In the data rows, the value 128 means zero.
Each row below has a hidden score, from 0 to 40, with 20 about the middle. What is it? The score is a weighted sum of the row's numbers plus the product of two more (or one squared), each taken from its middle value.
[117 113 108 103 102 101 100 101 102 109 128 143 131 111 103 100 103 112
 135 164 179 166 133 115 120 144 174 186 167 135 114 108 109 112] -> 16
[125 128 132 136 139 140 141 153 168 183 186 179 161 138 121 108 104 102
 101 101 100 100 100 100  99 100 100 101 103 108 123 146 155 144] -> 28
[115 113 107 112 114 118 129 140 140 144 148 139 126 112 105 101 102 102
 103 104 110 136 174 193 158 122 122 135 143 140 128 122 111 109] -> 22
[116 112 108 104 103 100 100 101 101 101 103 106 116 143 179 198 190 183
 196 218 236 238 212 176 142 120 108 103 103 101 103 105 109 112] -> 20
[228 241 217 186 160 151 137 126 112 110 109 105 105 101 101 105 100 100
  96 103 104 104  97  97 106 103 101 103 100  98 101 111 107 118] -> 21
[123 125 142 154 149 134 116 104 105 104 106 105 105 108 113 122 136 152
 174 181 185 179 165 160 150 142 128 116 104 106 102 106 111 113] -> 13
[114 103 109 104 107 106 118 115 125 134 138 138 129 118 108 104 105 108
 123 140 160 182 201 213 200 186 166 138 116 105 107 108 106 108] -> 24
[147 165 184 180 156 137 116 113 104  99  98 100 104 111 100 101 102 103
 111 123 145 149 130 125 128 162 192 182 139 116 111 101 108 113] -> 25
[117 112 110 113 140 156 139 112 104 108 114 127 145 163 176 176 165 154
 145 138 135 130 121 112 108 103 101 103 101 104 102 105 108 112] -> 23
[127 137 155 165 163 162 173 188 194 190 182 159 144 124 114 105 105 100
  98 103 101  99  98  99  95 102  99 103 104 103 102 104 107 116] -> 27
[161 168 164 145 127 106 108 100 108  97  99 104  97 107  97 104 101  99
 105 100 100 109 125 160 184 199 185 173 164 178 183 178 161 149] -> 32
[117 111 108 103 103 102  99 104 119 152 179 166 133 111 111 126 152 180
 194 190 172 146 125 110 102 100 101 101 102 102 102 105 109 113] -> 6
[166 158 139 121 108 102 100 102 102 105 111 121 137 158 183 205 219 220
 205 181 155 134 116 106 102 100 100 100 103 102 103 106 108 113] -> 23
[116 116 101 102 100  97 113 131 149 157 154 142 124 103 105 111 122 144
 160 176 181 184 186 172 160 131 118 107 102 103 108  98 103 111] -> 13
[134 140 143 143 135 129 118 113 108 105 104 108 104 102 101 101 100 100
 100 104 102 105 116 147 185 192 154 120 112 118 131 144 158 168] -> 9
[119 110 106 107 107 102 102 104 117 135 141 155 164 173 177 172 172 174
 172 169 175 172 177 178 177 152 139 125 114 108 104 106 102 114] -> 18
[171 207 221 198 157 123 106 102 100 102 103 103 103 101 102 102 101 100
 101 101 102 102 102 100 100 101 100 103 102 105 115 140 163 167] -> 7
[136 154 180 203 221 210 191 166 134 121 111 106 104 103 103 105 108 121
 139 148 141 130 114 105 102 100 104 102 105 101 103 105 108 113] -> 8
[128 135 157 181 193 184 159 131 114 103 103 103 104 101 103 101 101 101
 105 113 121 132 130 117 107 102 103 110 122 137 156 174 187 192] -> 11
[116 105 110 117 121 139 135 119 104  99 101 108  98 103 100 124 136 145
 124 105 103 101  98 108 120 134 141 139 126 114 108 106 104 112] -> 14
[116 114 106 103 101 102 104 105 100 106 101 102 110 114 133 152 160 159
 152 153 160 177 201 198 189 163 138 119 107 100 105 104 111 113] -> 18
[116 109 101 105  97 104  98 102  99 105 103 110 118 116 132 141 160 181
 189 183 172 157 156 151 162 160 146 135 118 115 102 110 112 110] -> 19
[115 106 104 103 105  96 100 100 102  99 103 110 130 160 189 196 180 150
 124 110 112 124 142 155 162 153 135 118 107 102 105 106 110 110] -> 23
[117 114 106 105 111 131 147 141 121 103 105 105 103 101 104 100 100  99
 101 104 108 129 170 183 159 145 140 134 126 113 104 107 108 113] -> 24
[122 110 106 106 110 117 129 132 145 146 149 135 124 111 103 101 102  99
 106 119 140 164 176 171 141 125 128 138 147 146 144 132 123 116] -> 29
[115 114 109 116 131 149 163 160 154 152 148 133 120 107 105 101  99 102
 100  99 102 100 101 102 103 110 127 144 154 146 126 115 115 111] -> 23
[117 111 107 103 103 101 102 106 112 121 130 139 142 142 151 175 185 160
 125 108 103 101 102 104 109 118 132 147 158 158 149 137 126 121] -> 17
[109 118 127 146 147 134 105 118 164 194 167 121 103 106 107  99  99 108
 103 103 105 106 112 114 131 141 145 140 138 132 118 109 118 110] -> 36
[151 168 186 192 184 157 137 118 109 102 109 104 103 100 101 104 103  99
 104 102 106 100 101  97  99 100 104 107 126 143 177 206 230 235] -> 7
[173 203 233 255 255 238 198 157 129 111 106 105 105  98  99 104 101 103
 104 103 104  98  96  99 100  98 100 103 101 103 102 107 109 113] -> 17
[152 157 152 143 133 127 114 107 103 101 104 103 103 102 104 102 101 100
 103 103 101 103 101 115 152 194 185 145 118 124 140 148 153 150] -> 34
[118 113 108 104 100 102 101 102 100 104 111 123 138 131 113 117 131 158
 167 149 126 110 103 107 128 165 177 150 117 104 104 105 109 112] -> 30
[184 172 139 113 104 100 102 103 107 112 117 126 131 133 129 122 116 110
 107 105 103 102 102 105 109 120 136 156 178 193 198 192 178 162] -> 35
[116 111 108 104 101 101 101 102 105 113 129 153 175 184 173 152 140 157
 195 198 169 142 130 119 110 104 101 101 103 102 103 104 109 112] -> 21
[116 114 109 102 101 102 101 103 101 105 101 103 109 113 119 128 135 146
 156 164 175 179 169 155 142 139 148 157 157 146 133 115 109 113] -> 15
[115 110 109 107 105 102 111 133 160 157 137 120 114 103  98 103 101  99
 106 111 119 141 167 190 199 197 178 151 130 112 108 109 106 113] -> 29
[169 180 180 165 138 123 108 103 103 101 101 103 102 102 102  98 100  99
 101 102 104 103 103 104 101 102 102 104 114 137 172 214 223 197] -> 31
[118 112 107 102 102 100 100 101 112 124 154 168 161 132 110 105 101 100
 102 107 113 126 147 172 184 183 171 156 141 128 121 113 112 111] -> 21
[116 106 106 104 105  95 104  99 106 108 109 112 120 143 160 171 173 162
 150 130 116 112 126 147 180 209 222 207 172 145 130 110 113 115] -> 26
[114 112 108 102 104 100 101 100 102 105 111 116 133 164 201 207 170 136
 117 108 106 101 101 100 102 107 108 120 131 147 157 165 163 154] -> 27
[132 147 161 183 189 176 153 127 114 100 105 108 108 107 119 135 164 171
 165 144 143 142 152 165 169 160 148 137 121 106 110 111 111 113] -> 20
[117 120 122 128 142 153 163 160 162 166 166 167 158 136 124 111 103 102
 101 102 109 108 125 146 172 189 195 187 168 150 126 121 107 110] -> 23
[117 111 107 107 112 127 149 169 176 164 142 122 111 105 101 101 102  99
 100 103 102 103 106 114 127 151 183 215 237 238 218 186 156 136] -> 28
[118 114 105 110 117 142 170 180 178 188 191 161 123 110 107 109 121 135
 150 158 152 138 124 108 100 101 100 101 103 102 102 103 106 111] -> 13
[117 121 132 146 151 142 117 106 108 109 106 110 124 130 133 140 144 136
 125 119 114 107 102 101 104  98  99 110 102 106 143 180 186 154] -> 34
[144 170 186 187 173 149 144 140 134 130 122 115 108 106 103 102 100 101
 101 103 104 101  98 100 103 107 131 166 174 147 120 109 107 113] -> 7
[164 186 198 194 175 154 139 127 116 111 108 106 104 103 102 100  99 101
 102 102 102 101 101 101 100 100 100 102 102 107 122 149 175 176] -> 10
[116 112 107 103 107 112 135 165 191 188 160 131 114 108 107 112 121 140
 154 155 146 141 142 146 150 155 155 143 136 123 113 106 111 112] -> 20
[130 143 157 150 125 109 100 104  99 102 103 102 107 103 104 110 116 124
 132 135 137 144 156 167 182 190 192 178 159 140 125 112 114 116] -> 16
[145 148 142 138 127 119 111 107 105 100 100 106 107 102 102 104 102  99
 100 102 102 101 103 111 140 181 191 155 131 125 136 151 158 163] -> 33
[119 116 118 119 125 128 130 128 124 117 114 116 140 183 185 140 109 102
 100 101 102  98 100 101 100 101 102 109 116 127 141 155 163 169] -> 18
[117 109 108 105 102  99 100 103  98 103 105 107 105 103 101 106 111 128
 148 177 209 228 209 175 152 154 158 154 150 136 125 119 116 115] -> 17
[187 190 168 148 137 132 127 122 115 111 110 109 106 106 102 101  99  97
 100 103  99 105 106 117 132 149 170 191 202 200 186 168 148 134] -> 27
[199 181 147 120 136 179 180 133 106 104 103 103 103 107 108 112 121 126
 128 124 116 107 102 101 100 101 100 101 101 101 102 105 107 112] -> 33
[124 110 111 101 100  99 103  99 103 112 128 141 131 115 127 157 178 172
 142 116 107 102  98 101 103 107 110 135 162 180 172 145 128 118] -> 11
[115 109 111 108 102 104 102 117 137 182 221 223 183 142 115 107 103 104
 100  99  99 100 104  98 101  97 103 110 125 149 180 198 195 184] -> 17
[114 111 104 107 109 111 128 143 161 179 192 192 173 145 124 106  99 108
 102 102 106  96 104  97 102 102 105 111 126 144 165 150 133 127] -> 24
[117 112 107 104 102 100 101 102 103 106 111 121 133 144 149 145 141 151
 183 200 183 164 149 133 113 104 101 101 102 101 103 105 108 113] -> 21
[118 117 124 141 165 193 210 211 193 167 141 124 113 105 103 103 118 143
 156 141 116 104 102 100 100 100 101 101 102 103 105 105 107 112] -> 19
[120 119 121 128 133 137 134 128 120 111 108 106 104 103 102 101 100 100
 104 108 114 126 145 167 190 209 216 207 185 157 133 122 114 114] -> 25
[146 151 154 151 142 130 119 111 106 103 104 104 104 103 101 101 101 101
 102 102 102 104 115 145 183 191 164 137 132 144 157 161 155 146] -> 23
[126 130 157 153 125 113 122 143 164 155 145 132 107 106 102 105 101 103
 103  99 104 100  99  99  99 109 106 114 119 127 125 141 135 136] -> 12
[117 112 107 104 101 102 103 104 109 118 130 142 150 151 142 129 122 132
 172 212 204 164 129 112 103 102 101 103 102 103 101 104 108 113] -> 20
[119 123 141 153 152 128 108 105 105 113 126 149 164 164 154 138 121 110
 107 105  99 103 101  98  99 101 105 110 114 123 133 141 144 140] -> 14
[116 111 108 106 110 123 145 161 157 137 117 108 104 104 104 106 116 132
 154 179 200 212 204 182 154 129 113 106 103 102 103 105 109 113] -> 13
[114 114 105 104 101 102  99 100 102 105 114 130 153 182 210 218 194 158
 131 128 140 159 167 161 142 125 111 105 103 103 105 105 108 113] -> 21
[152 170 197 216 219 209 185 158 138 121 109 107 105 101 103 102 101 106
 111 128 147 171 189 197 191 174 150 133 115 112 108 103 107 110] -> 20
[118 113 106 109  99 102 100 102 102 100 104 106 108 110 123 132 144 156
 160 175 187 210 213 201 179 158 142 130 117 110 104 103 110 113] -> 17
[193 191 181 203 188 143 105 101 100 104 105 107 104 103 102 101 101 105
 108 117 122 130 133 128 123 115 108 103 102 102 106 107 107 109] -> 22
[119 105 110 104 103 104  99 100 103 103 105  99 107 100 103  96 110 121
 135 149 153 166 185 212 220 204 180 160 152 132 119 116 113 116] -> 20
[113 116 108 121 140 173 211 237 244 223 184 151 133 149 164 175 163 140
 116 108 105 100 104 103  92  94 100  97 105 109 106 105 106 115] -> 23
[117 112 107 104 102 101 100 100 102 105 114 129 149 162 160 144 126 112
 106 108 124 170 221 221 175 130 108 104 103 103 103 105 108 112] -> 20
[116 111 107 104 103 102 101 102 101 102 103 105 104 112 123 148 171 177
 161 134 117 111 117 127 136 136 133 134 146 161 175 181 179 166] -> 19
[117 112 117 128 154 164 147 120 107 102 103 103 102 104 102 102 114 158
 194 184 154 142 144 139 129 119 112 109 105 103 103 106 109 113] -> 14
[117 113 108 103 102 101  99 107  98  96 107 109 122 138 159 176 172 164
 163 166 165 165 155 145 156 158 164 161 142 121 118 108 112 114] -> 18
[145 146 138 123 110 103 102 104 110 120 137 158 177 191 189 178 161 143
 132 128 132 136 138 132 124 114 108 105 103 102 104 104 109 113] -> 17
[116 113 108 108 119 145 162 154 134 120 124 147 167 171 155 131 111 105
 103 104 103 102  98 103 107 117 130 143 148 138 129 118 111 112] -> 17
[117 112 107 105 107 113 128 150 171 182 173 154 132 115 106 101 102 112
 126 126 111 103 101 100 100 101 101 110 143 191 194 148 119 113] -> 16
[117 113 108 105 103 101 100 100 101 102 102 106 112 129 166 208 224 203
 162 127 115 116 127 144 159 166 162 150 134 118 111 109 109 112] -> 21
[116 114 110  99 104 103 100  93 105 109 106 103 112 117 143 153 162 151
 133 112 118 125 158 175 191 197 179 150 132 113 108 104 112 116] -> 27
[123 129 153 164 135 112 104 102 107 110 139 160 158 132 113 106 101 102
 100 102 101 104 102 101 112 135 164 173 143 119 103 108 104 112] -> 19
[114 114 111 115 134 154 150 129 109 101 106 108 120 133 145 155 154 144
 132 119 109 110 112 118 124 129 134 131 127 127 116 113 110 111] -> 23
[132 144 142 138 129 120 113 110 106 106 104 106 104 105 102 102 102 110
 103 108 134 176 200 154 115 100 100 102 117 125 135 146 159 153] -> 20
[117 112 108 104 102 100 100 101 101 103 105 113 132 174 216 218 184 149
 129 118 111 106 105 110 120 136 150 156 148 133 120 111 111 113] -> 25
[151 150 144 133 122 114 107 103 106 102 104 102 104 104 102 100 101 101
 102 102 102 100  97  99 102 100 104 126 181 209 181 148 142 148] -> 1
[255 255 255 254 225 198 167 142 123 113 106 105 104 105 103 100 102 105
 101 103 102  99 102  99 100 102 100 103 105 104 104 106 109 114] -> 21
[117 113 108 104 103 101 101 101 103 110 123 141 163 185 198 202 197 179
 161 148 149 156 156 151 139 126 115 108 105 103 103 104 109 113] -> 18
[116 111 107 103 102 101 101 102 106 116 129 147 157 157 147 137 133 135
 137 136 132 123 116 109 105 101 100 102 107 120 146 175 183 167] -> 24
[118 107 109 107  96 101 103 102  99 107 100 103 106 108 110 126 139 142
 151 172 180 178 145 132 136 149 173 180 174 154 134 122 115 118] -> 21
[143 168 184 177 158 144 137 132 128 117 110 107 106 103 102 101 100 101
 102 102 101 102 100 100 100  99  99 100 101 102 109 133 170 184] -> 2
[121 117 125 133 130 111 105 105 103 102 103 104 106  99 102 101 104  99
 102 103 104 111 143 189 195 154 131 140 157 170 176 168 162 151] -> 14
[118 110 106 106 102 102 102 106 116 127 144 153 157 151 138 133 137 145
 159 167 177 181 186 179 169 145 128 118 110 107 106 106 110 113] -> 13
[115 111 105 106 102 101 100 101 101  99 101 106 110 125 159 193 208 209
 226 248 253 226 177 136 110 102 100 100 100 102  98 106 109 111] -> 22
[134 151 168 136 110 101 102 106 100 100 107 109 125 142 168 191 209 205
 174 141 119 105 103 102  97 103  97 101 101 104 101 107 102 112] -> 8
[147 155 156 146 132 115 112 111 122 133 159 180 192 194 179 153 128 120
 112 116 126 137 148 141 134 117 111 106 105 103 103 103 109 117] -> 10
[114 110 110 105 108 113 125 141 163 186 207 209 200 175 144 122 112 105
 100 100 100  98 100 102 100  96 102 107 121 149 169 158 131 119] -> 26
[125 131 144 161 172 169 153 133 118 108 105 105 103 103 103 104 108 118
 129 141 149 149 142 139 144 156 168 172 162 144 128 116 113 114] -> 16
[117 112 109 108 109 117 129 140 149 149 143 132 121 118 123 138 164 191
 208 211 204 187 161 138 120 110 103 103 103 102 102 106 108 113] -> 7
[116 111 108 106 106 105 108 117 127 137 141 149 164 190 196 166 128 107
 103 102 104 100 100 101 100 105 112 126 143 157 166 168 159 147] -> 25
[120 119 119 127 136 149 164 175 188 191 178 160 138 121 108 104 101 101
 100 102 103 102 102 100  98 100 103 100 103 116 136 153 154 139] -> 34
[118 114 106 103 108 117 135 145 130 111 104 101 103 104 106 115 131 153
 162 143 125 113 106 118 137 161 169 162 140 122 109 107 109 112] -> 17
[116 111 107 103 103 102 106 119 140 154 146 127 117 125 151 175 169 148
 140 146 155 149 133 115 104 102 101 101 102 101 105 104 108 114] -> 16
[135 148 168 181 180 161 138 119 109 103 104 105 104 102 101 101 101 100
 102 103 101 101 101 101 103 105 114 130 146 161 174 188 199 201] -> 7
[117 112 108 104 104 109 132 180 226 231 216 202 190 173 157 142 131 119
 112 108 105 102 101 100 100 100 101 102 102 102 103 104 109 112] -> 29
[119 113 111 105 101 104 101 104 100  99 103 106 115 135 159 176 195 190
 166 135 114 107 105 101 105 117 144 166 188 181 162 132 118 117] -> 14
[117 112 109 106 103  99 101 101 101 102 103 105 105 104 106 115 134 166
 206 233 251 247 208 161 123 108 102 100 103 103 101 106 109 110] -> 14
[117 112 108 104 103 100 101 101 102 102 104 104 104 104 109 123 149 179
 194 190 172 143 120 108 103 106 112 126 143 163 175 183 179 167] -> 20
[115 110 109 106 103 102 105 110 131 157 180 187 177 170 166 157 140 120
 111 111 118 134 155 170 168 156 138 122 112 105 105 106 108 114] -> 17
[117 111 109 105 101 100 101 102 102 109 116 128 143 161 175 180 184 187
 179 171 173 172 169 150 128 112 100 104 100 101 105 103 114 112] -> 11
[118 114 107 104 104 103 103 101 104 113 132 155 154 142 152 184 220 241
 228 184 144 118 106 101 102 100 100 101 102 102 105 105 108 112] -> 9
[117 112 108 105 108 119 143 172 187 179 158 149 161 186 209 217 205 180
 151 128 114 106 102 101 100 100 101 101 102 103 103 105 108 113] -> 15
[117 106 108 111 105 115 140 165 184 197 193 177 163 151 134 122 112 106
 104 110 106 126 141 161 173 178 182 158 138 126 117 110 111 118] -> 24
[141 154 150 137 136 148 164 176 175 161 145 127 114 106 103 101 101 101
 102 103 102 102 101 103 103 109 115 122 129 134 134 131 126 124] -> 22
[116 114 107 105 108 118 142 176 195 181 149 121 109 102 102 103 106 117
 131 135 125 110 102 101 102 103 108 119 137 157 174 193 196 188] -> 17
[117 111 108 105 107 116 137 170 192 184 162 141 128 116 108 104 101 101
 102 102 102 104 104 110 120 136 155 170 180 179 169 153 139 129] -> 30
[115 112 109 103 105 103  97 101  99 103  99 107 108 108 124 138 137 125
 113 104 106  96 104 111 127 142 155 147 154 169 161 132 116 117] -> 24
[115 117 114 126 144 182 197 190 163 139 122 112 107 110 102 100 103 108
 116 116 133 161 183 185 181 165 146 129 120 108 104 105 100 111] -> 21
[117 113 108 104 102 101 100 100 101 101 104 104 104 104 108 118 144 182
 216 217 187 146 120 112 118 129 141 153 158 156 148 137 128 124] -> 18
[131 149 173 195 197 183 163 146 135 125 118 112 107 103 103 101 101 100
 101 102 104 115 149 179 160 122 104 101 102 103 103 106 107 114] -> 15
[186 205 188 144 116 103 102 102 105 108 114 122 136 154 175 196 211 210
 199 168 146 127 111 103 101 100 100 102 101 101 103 106 108 114] -> 22
[117 114 112 114 121 130 138 142 140 133 125 115 109 105 102 100 100 100
 102 102 103 103 102 114 151 189 184 150 138 140 143 139 129 124] -> 31
[119 114 108 103 102 100 106 112 120 130 132 140 139 130 124 134 163 182
 158 123 106 101 102 101 104 109 115 131 146 156 159 156 144 134] -> 15
[116 112 109 104 102 100  99 100 102 102 104 105 107 111 115 124 132 142
 153 174 197 189 147 118 104 102 109 118 132 148 152 151 144 135] -> 21
[117 112 107 105 103 106 112 127 144 158 155 140 122 111 104 100 100 101
 103 106 113 126 147 169 191 205 206 188 158 131 114 109 109 113] -> 27
[117 111 108 106 111 124 147 170 186 182 169 159 145 120 105 101 101 100
 101 102 102 101 100 100 100  99 100 106 134 188 194 145 115 113] -> 19
[117 111 104 107 103 103 105  99 103 106 115 138 171 171 151 134 130 147
 157 161 162 162 155 154 132 121 113 104 104 105 103 110 105 117] -> 27
[116 111 107 105 107 109 123 141 168 191 200 195 173 149 126 112 105 100
 101 103 101 101 100 100  98  98 101 100 105 116 135 153 154 142] -> 25
[113 114 108 104 101 103  99 105 108 127 155 186 217 219 198 170 159 148
 148 136 120 107 106 102  99 102 102 103 101 105 102 107 109 110] -> 20
[168 205 204 161 121 109  99 103 111 143 176 192 181 141 117 106  96 100
  97 105 107 107 109 122 132 140 147 155 156 140 132 119 116 120] -> 12
[152 167 182 201 211 220 220 209 181 151 131 127 134 143 149 150 146 135
 122 115 107 103 101 101 100  99 100 102 104 101 105 107 107 113] -> 19
[115 111 106 107 120 160 181 150 114 104 105 103 112 132 154 173 178 174
 154 146 137 128 117 109 102 103 100 107 105 105 106 107 107 111] -> 16
[118 112 106 104  99 101  99 100 101 102 105 103 104 101 102 102 108 114
 123 133 150 166 180 190 188 180 172 170 168 162 159 144 134 130] -> 23
[117 113 109 110 117 130 150 170 182 177 161 140 121 111 108 112 127 139
 140 127 113 104 102 103 109 121 141 164 181 180 165 145 128 120] -> 20
[119 118 121 125 132 137 137 134 127 119 112 108 106 103 102 102 100 101
 103 114 145 187 183 141 112 103 106 113 127 139 148 155 151 145] -> 24
[116 113 107 104 103 104 115 133 162 188 193 178 150 124 109 103 101 100
 102 104 110 124 134 130 119 110 109 115 131 150 172 189 199 191] -> 19
[117 111 109 112 136 158 165 149 129 114 115 125 140 144 141 134 124 112
 106 103 104 101 102 102 109 139 179 170 130 107 100 103 109 112] -> 36
[119 109 106 107 108 110 118 128 139 143 146 139 127 115 108 106 104  98
  98 100 103  98 102 119 161 192 169 127 116 128 133 140 134 127] -> 28
[118 112 107 104 102 101 101 101 102 104 112 131 169 214 233 214 185 169
 167 168 159 142 123 111 103 101 100 101 102 102 101 105 109 113] -> 30
[176 195 201 183 152 126 109 105 100 102 106 102 105 103 101 101 101  99
 103 109 118 146 179 204 203 194 186 179 168 158 138 126 118 117] -> 19
[117 112 108 104 102 101 100 101 102 103 107 114 130 144 146 135 120 109
 107 111 119 131 145 156 168 185 209 214 185 144 117 108 109 113] -> 24
[156 161 138 113 104 100 100 101 101 103 103 104 104 104 103 105 107 117
 128 148 170 189 196 189 169 152 143 137 136 136 129 125 121 118] -> 23
[117 111 107 104 103 105 110 120 135 150 158 157 145 129 115 106 105 123
 170 214 204 162 127 109 101 100 100 102 103 102 103 105 108 112] -> 10
[126 133 149 163 163 148 127 112 106 104 106 111 117 124 131 136 138 137
 132 126 123 126 137 154 171 180 181 168 149 130 117 111 109 114] -> 17
[122 124 144 185 195 169 130 117 144 167 148 118 107 102 103 101 101  99
 104 102  99 102 104 101 107 111 130 152 181 194 189 171 150 134] -> 28
[207 200 166 122 114 123 141 176 193 196 181 154 134 121 126 128 137 142
 141 140 131 119 110 106 102 100 102 101 101 101 101 106 108 114] -> 23
[117 111 108 106 111 124 146 162 154 131 124 142 170 180 170 161 161 155
 140 124 112 105 102 101 100 100 100 102 102 102 104 105 107 113] -> 12
[115 111 117 139 162 163 141 115 108 103 103 100 103 109 106 122 128 139
 148 151 151 139 126 120 112 135 183 197 157 125 101 107 110 112] -> 29
[115 110 110 105  99 101 102 101 103 102 113 127 147 165 176 162 150 130
 112 110 104 103 102 104 109 114 132 159 182 200 210 201 184 170] -> 28
[119 116 118 125 147 174 203 212 195 168 139 120 111 106 103 101 103 105
 113 129 146 170 188 193 188 171 152 133 118 111 105 107 108 112] -> 24
[118 112 111 112 121 140 164 184 203 223 236 229 197 156 125 110 104 101
 103 101 104 101 102 101 100 101 100 101 102 102 104 105 108 113] -> 26
[117 112 107 104 102 102 100 101 103 109 125 161 203 211 180 145 120 108
 103 102 103 108 134 179 192 152 114 104 102 102 103 105 108 112] -> 14
[118 111 106 105 105 114 143 184 210 210 192 173 152 129 111 106 102 102
 101 105 112 123 136 140 130 117 107 104 102 103 104 105 107 112] -> 29
[118 120 132 157 170 157 135 131 148 169 176 162 141 131 142 158 156 137
 117 106 103 101 101 100  99 100 100 101 102 102 104 106 109 113] -> 20
[119 111 105 103 100  98 100 100 100 105 117 143 174 192 183 144 119 102
 100 101 106 101 110 124 130 142 139 139 135 142 159 167 182 182] -> 23
[116 112 108 105 112 119 137 151 161 163 161 149 129 126 109 105 102  98
 102 101 104 103 105 102 102 103 114 135 151 178 207 221 219 204] -> 17
[117 112 106 105 103 100 101 101 103 103 105 117 130 152 164 160 143 128
 124 135 157 182 199 200 189 175 152 133 119 109 106 106 107 113] -> 20
[117 112 112 108 112 122 132 144 152 150 138 123 119 119 134 165 188 207
 208 196 181 163 139 120 111 105 102 102 103 103 102 103 112 112] -> 8
[118 115 114 118 127 137 140 139 138 142 158 174 182 178 160 138 120 110
 105 103 103 103 103 104 112 122 136 149 148 141 129 118 114 115] -> 15
[119 118 128 143 152 143 120 107 103 102 102 104 105 106 110 118 131 150
 171 187 198 199 188 169 149 132 120 111 106 103 102 106 108 111] -> 13
[117 112 106 105 108 124 150 159 140 119 104 109 105 108 117 138 164 180
 175 154 135 124 133 145 147 126 110 104  99 101 102 106 107 112] -> 7
[118 114 107 126 162 195 171 142 137 138 139 144 148 158 180 179 170 141
 133 122 104 103 101 103 111 102 101  99 103  97 103 100 105 111] -> 24
[123 136 155 147 122 104  99 101 101 102 104 105 107 103 102 101 106 107
 118 128 143 151 152 151 138 128 116 114 125 164 198 172 127 116] -> 32
[115 113 109 106 103  99 103 102 100 101 107 108 118 124 131 137 144 138
 134 130 130 137 170 197 210 208 188 162 142 127 113 110 111 114] -> 20
[117 113 107 103 102 101 101 103 107 117 133 154 172 177 167 150 136 136
 137 131 117 107 107 115 138 168 189 179 152 124 110 107 109 113] -> 25
[137 149 156 132 110 105 100  99 101 100 102 111 121 129 143 144 139 130
 129 143 162 175 178 166 151 131 119 108 102 104 102 109 114 113] -> 18
[119 114 117 129 150 161 149 133 114 107 102 103 107 106 109 116 121 130
 131 133 127 119 112 111 119 131 149 170 185 186 182 167 149 137] -> 20
[153 147 124 103 103  97 102 101 101 105 106 103 103 105  98 103 102 105
 101 100 107 108 144 192 178 130 125 128 132 135 130 120 119 117] -> 22
[120 109 108 108 101 102 105 109 126 162 199 231 243 219 183 146 128 114
 109 105 102  99 102 106 111 125 143 168 177 179 162 141 127 123] -> 15
[124 135 159 177 169 142 117 105 101 102 103 104 104 103 102 101 100 101
 102 103 103 104 108 120 144 176 215 238 235 208 174 143 126 119] -> 19
[119 122 136 157 168 158 143 138 140 142 138 132 126 126 134 148 167 182
 188 182 167 148 127 113 105 102 101 101 102 102 103 105 108 112] -> 7
[115 110 105 105  98 103 101 100  97 103 104 104 108 113 122 136 142 131
 120 112 120 136 147 130 111 102 102 101 110 122 150 157 142 123] -> 36
[119 112 112 104 102 106 114 140 159 163 162 161 157 145 125 114 103 105
 102 100 101  98  99  98  98  97 105 112 118 131 140 130 119 120] -> 19
[117 110 105 104 102 100  97  99 102 104 100 106 100 104 104 117 137 160
 173 171 154 135 118 116 133 146 163 173 183 190 188 178 161 144] -> 26
[118 112 109 124 164 154 127 105 100 104 104 107 104 106 112 119 129 138
 139 132 119 111 101 100 105 104 106 109 120 127 131 138 132 136] -> 19
[117 111 107 104 102 101 101 101 101 102 103 104 104 102 102 101 102 105
 117 135 161 196 212 196 158 126 115 120 132 144 157 167 170 167] -> 19
[129 135 145 150 141 132 119 105 102 103 101 105 109 115 124 137 154 169
 176 174 167 154 144 139 137 138 134 130 124 115 109 109 109 113] -> 12
[111 112 101 104 105 102 105 107 125 149 178 187 182 159 135 111 103 105
 124 134 124 111 105  96 100 107 107 124 151 195 193 173 133 120] -> 29
[111 110 111 123 133 157 170 156 134 111 105 102 104 102  99  99 102 101
 102  99 104  99 107  99 114 136 174 201 209 191 153 130 119 111] -> 21
[117 111 107 104 102 101 101 106 120 142 158 164 169 176 176 161 138 119
 110 108 115 128 142 147 140 127 113 107 103 102 103 105 109 113] -> 17
[121 126 137 155 168 168 154 135 121 118 123 132 141 145 142 133 123 114
 109 106 103 102 102 107 113 126 145 167 185 192 187 173 156 142] -> 19
[119 113 110 108 112 117 127 142 161 179 194 196 187 166 140 121 110 103
 103 103 102 101 100 101 100 100 100 103 104 115 132 157 166 153] -> 22
[117 112 107 104 103 101 104 111 125 144 155 151 133 117 106 102 103 104
 109 123 141 166 187 197 195 182 163 143 127 115 108 107 108 113] -> 19
